Families of rows that turns and mirrors carry onto each other, the same ones carrying the whole set onto itself: the rest of each named row's family, in list order
7 families of 5 rows
pogev: [-202,  225, -179, -161, -279,  -92,  409,  -71,  -88,  301,  270,    7]
lufa: [ -24, -416,  166,   48,  233,  -78,  167,  289, -291,  435,  -78,  153]
Mim: [ -41,  271,  479,  198, -182,    9,   20,  -23, -368,  267,  -33, -362]
Vuvab: [-128, -117,    6, -359,  188, -181, -312, -135,  135,  406,   97, -456]
Lekin: [-147, -102,  434, -638, -124, -100,  -37, -106,  100, -196,   80,   10]
zepul: [  53,  151,  500,  126,  -70,    2,   56,  -64, -114,   50, -275, -511]
zifu: [  19, -284,  290,   61,  380,  -71,    6,  288, -353,  451, -126,   58]
Nizi: [-282, -121, -263, -218, -164, -100,  448,  -89, -222,  102,  285,  -78]
Kovol: [-179, -195,  435, -501,  -34,  -15,  -46,   39,  -71, -268,  127,  209]
sidi: [  27, -331,  176,  159,  130,  -14,   85,  531, -207,  186, -140,   31]
segu: [  -1, -102,  471, -429,   39,  -39,   74,  112,  -51, -382,  247,   36]
reru: [ -61,  314,  406,  214,  -93,  -70,   53, -194, -296,  296,  -89, -344]
Bako: [ -52, -125,  -62, -251,  186, -406, -206, -169,  142,  238,  200, -483]
Ronov: [  76, -426,  206,   12,  385,  -27,  -40,  328, -272,  355,  -58, -149]
vibon: [-327,   28, -180,  -54, -162, -129,  403,   91, -163,   36,  414,  -60]
puz: [-188, -267,  -53, -293,  285, -306,   -9, -177,  -57,  335,   58, -558]
turim: [ 155, -519,   80,    4,  177,  -91,  164,  313, -352,  202,  -88,   52]
tuli: [-179,  234,  -77, -182, -424, -149,  351,  -29, -164,  152,  175,  119]
vis: [-138,  -64,  281, -585, -208,  -68,  115,   36,  110, -292,  232,  -15]
gef: [ 109,  412,  447,  -82,    1, -109,  163, -145, -241,  107, -203, -418]
dumu: [-231, -232,   15, -370,  305, -174, -223,   33,  221,  388,   74, -335]
Zemam: [  85,  201,  470,  301,  -54, -114,  111,   18, -271,  285, -185, -330]
Fafe: [-262, -288, -153, -318,  312, -163, -211,  -63,  105,  368,   98, -308]
pegef: [ -80,  -33,  -28, -255,  437, -282,    4, -212,  -15,  427,   19, -460]
Mopo: [ -29, -339,  247,  221,  104,   11,  143,  439, -336,  138,  139,   64]
seg: [  94,  -66,  379, -565,  -45, -200, -114,  180,   55, -274,   35,   41]
tep: [-118,  281,  -78,  -49, -326,  -51,  413,  -39, -332,   19,  159,  -15]
ner: [  -2, -188,  433, -414,   10,    4, -148,  266,  189, -255,  -38,    6]
Zupo: [-130,  236, -289,  -17,  -77,  -97,  480,   18,  -98,  140,  197,  -15]
derog: [ 199,  383,  443,  -71, -204, -210,  -35, -168, -138,   82, -135, -347]
dirob: [ -20,  271,  563,  105, -116,   98,  -89,  -80, -268,  119, -180, -335]
vune: [ 104, -332,  380,   11,  286,   50,   12,  370, -239,  401, -135,   52]
las: [-168, -260,  -40, -462,  342, -314, -189,  -79,  193,  159,   74, -257]
pav: [-250, -134,  304, -674,  -86,   -2,  -25,  -49,   -2, -243,   96,   31]
pomor: [-148,  148, -106, -148, -375,   -9,  343,   58, -235,  101,  277,  153]

Same family as reru: Lekin, Fafe, vune, pomor
Same family as pogev: lufa, Vuvab, Kovol, dirob
Same family as zifu: Mim, tuli, dumu, pav
Same family as tep: Ronov, vis, Zemam, las

